In the data rows, zero lies at 4.5, halfway between 4 and 5.
Every row has one hidden group. There are 2 groups. Groups can overlap: rows of different groups may look alike.
Each row in order, then its group:
[2 9 5 6 4 6 5 7 4 3 5 4 7 5 5 5] j402
[3 1 4 5 4 5 6 3 3 8 8 5 3 4 5 3] j676
[3 6 8 6 6 4 1 6 4 4 4 5 3 7 3 4] j402
[2 1 2 2 5 5 7 3 5 8 6 7 2 3 5 3] j676
[5 7 6 6 5 7 6 4 6 6 6 3 5 4 3 3] j676
[6 6 5 6 3 5 3 5 5 4 6 4 6 4 5 4] j676
[2 5 6 5 2 3 3 6 3 2 5 6 7 5 5 6] j402
[4 2 2 2 5 3 4 2 4 7 5 5 2 3 6 2] j402
[3 3 2 4 4 5 3 3 6 5 4 5 2 2 5 5] j402
[5 6 2 3 5 2 1 3 5 4 1 6 2 4 6 3] j402
[8 7 3 6 5 8 9 7 6 4 4 5 7 4 4 2] j676
[7 3 5 1 5 3 6 3 5 7 5 4 4 4 4 4] j402
[2 4 5 9 4 4 4 3 7 5 4 2 3 7 3 8] j402
[3 6 6 6 4 7 3 3 6 4 2 6 2 6 4 4] j676
[8 2 4 1 7 4 6 3 3 7 5 5 6 3 3 6] j402
[5 6 5 7 4 5 5 6 6 3 6 3 9 4 3 5] j676
[1 9 4 8 4 6 5 8 4 4 4 4 7 4 5 6] j402
[6 7 6 3 3 6 4 4 3 1 3 5 4 5 8 2] j402
[4 5 6 3 3 3 3 5 3 2 5 5 6 5 7 4] j402
[3 5 5 6 3 4 5 8 6 3 4 2 7 6 4 6] j676
[6 7 6 3 2 5 4 5 3 1 5 3 3 5 7 5] j402
[2 6 9 5 8 6 4 6 5 3 5 2 3 7 4 2] j402
[4 6 6 5 5 6 6 6 5 6 6 4 7 5 2 4] j676
[0 4 4 5 2 6 4 4 4 3 4 6 6 6 4 6] j676
[4 6 5 8 3 4 7 9 7 2 3 5 8 5 3 4] j676
[7 4 3 3 5 7 5 3 3 6 8 6 5 4 4 5] j676
[6 7 5 7 4 6 5 4 5 4 6 2 8 4 6 4] j676
[8 3 3 2 5 4 5 5 1 6 4 4 4 4 2 7] j402
[4 0 3 1 3 4 4 8 2 9 7 6 3 4 4 2] j676
[2 0 3 2 4 4 8 3 6 8 6 8 3 2 5 3] j676
[3 5 8 6 8 7 6 7 6 3 3 1 5 6 1 3] j402
[4 5 7 8 2 5 2 2 4 4 3 7 3 6 4 7] j676
[7 2 2 3 5 3 2 6 2 7 5 4 6 4 2 8] j402
[7 3 3 3 4 5 5 5 2 6 7 6 2 4 5 3] j402
[3 7 6 5 5 6 7 6 5 5 5 1 6 4 4 5] j676
[4 5 8 6 7 4 2 6 5 3 4 4 3 8 4 4] j402
[6 6 4 4 6 7 8 6 5 2 6 5 5 4 6 5] j402
[4 5 5 6 3 4 6 8 5 4 4 2 7 6 3 6] j676
[8 5 4 3 7 2 1 2 6 7 2 4 5 4 5 5] j676
[3 4 2 4 4 2 5 2 4 5 2 8 3 2 5 3] j402
[9 4 4 2 5 4 7 5 3 6 4 5 4 3 3 5] j402
[9 5 3 3 6 1 2 3 6 7 1 4 5 4 5 5] j676
[4 5 6 4 3 4 2 5 3 2 6 4 6 5 6 5] j402
[5 3 2 5 6 3 4 2 1 7 3 5 3 4 5 4] j402
[2 5 4 4 3 6 4 4 5 3 4 6 5 5 5 4] j676
[5 2 2 4 5 3 4 2 2 8 3 5 4 4 5 3] j402
[4 4 3 2 5 5 4 5 4 2 5 5 5 6 6 5] j402
[3 5 5 6 2 4 5 8 6 3 4 1 7 6 3 7] j676
[3 7 6 4 6 7 3 4 6 4 2 6 2 6 4 4] j676
[2 4 3 5 3 4 5 2 4 4 2 7 3 3 4 4] j402
[6 3 1 2 4 2 3 2 6 6 6 3 5 5 5 5] j676
[7 2 5 1 7 3 5 4 6 7 5 4 6 4 4 5] j402
[6 5 3 5 7 5 7 7 5 2 7 6 4 5 6 6] j402
[1 6 7 4 6 7 2 3 5 4 2 5 2 4 4 3] j676
[8 2 5 3 7 5 7 4 3 9 5 5 5 3 4 5] j402
[6 7 8 9 5 5 5 6 5 5 2 4 6 7 4 5] j676
[3 4 2 2 4 2 3 4 7 5 3 5 3 4 5 4] j402
[3 4 5 5 3 4 4 6 5 3 4 6 7 6 3 6] j676
[4 5 6 4 3 4 3 6 3 2 5 5 7 5 6 6] j402
[6 7 4 4 6 5 6 6 6 3 6 4 5 5 6 4] j402
[4 5 3 2 5 5 4 4 4 2 5 5 4 5 5 5] j402
[4 3 6 8 4 4 3 2 7 3 4 4 2 5 3 4] j402
[7 3 3 1 5 3 2 6 1 8 6 4 3 3 4 1] j676
[3 3 6 9 4 4 3 2 8 5 5 2 3 6 4 8] j402
[6 7 4 6 8 5 6 6 6 3 7 3 6 5 5 5] j402
[4 5 5 8 5 5 8 7 6 3 3 4 9 4 5 4] j402
[3 6 9 5 8 6 4 5 6 4 5 2 2 7 4 2] j402
[3 6 5 5 3 5 4 6 3 2 4 3 5 4 7 5] j402
[5 7 6 3 4 7 4 5 3 2 3 4 3 4 7 2] j402
[5 7 4 3 4 7 6 5 5 3 4 4 5 5 5 3] j402
[3 1 4 5 3 5 7 3 3 8 8 5 3 3 5 2] j676
[4 5 7 8 3 4 3 2 4 2 3 7 4 7 4 7] j676
[3 3 2 4 5 4 3 2 5 5 4 5 2 2 5 5] j402
[3 5 5 6 3 4 3 6 5 3 5 5 8 5 2 6] j676
[3 7 8 5 5 7 2 3 5 4 1 6 2 6 5 4] j676
[3 0 2 5 2 5 6 4 2 9 6 7 4 3 2 4] j676
[3 7 6 6 2 3 3 6 3 2 7 7 8 5 4 5] j402
[4 5 4 7 6 6 6 6 6 3 6 3 4 4 6 3] j676
[4 3 6 9 3 5 1 3 3 3 4 3 2 7 4 7] j676
[8 2 5 1 6 3 7 4 2 7 5 6 3 3 4 6] j402
[8 2 4 1 6 3 6 5 2 6 4 7 3 3 3 6] j402
[6 3 2 2 5 2 3 2 6 7 5 2 5 4 4 5] j676
[5 4 7 9 2 5 4 1 4 2 3 7 4 6 5 7] j676
[3 5 2 1 5 2 2 4 7 5 2 7 2 2 6 3] j402
[6 3 4 3 5 3 6 3 3 4 4 5 2 5 5 3] j402
[6 3 1 1 3 2 3 4 5 5 4 4 5 4 4 5] j676
[3 0 2 1 4 3 7 2 6 8 5 7 2 2 6 2] j676
[7 2 4 2 6 3 5 3 5 7 6 3 5 3 4 4] j402
[3 6 4 8 4 4 6 7 5 2 4 2 9 4 5 6] j402
[6 3 3 3 5 3 6 3 3 4 4 5 3 5 4 3] j402
[6 6 7 4 2 4 4 6 4 1 5 3 4 6 7 5] j402
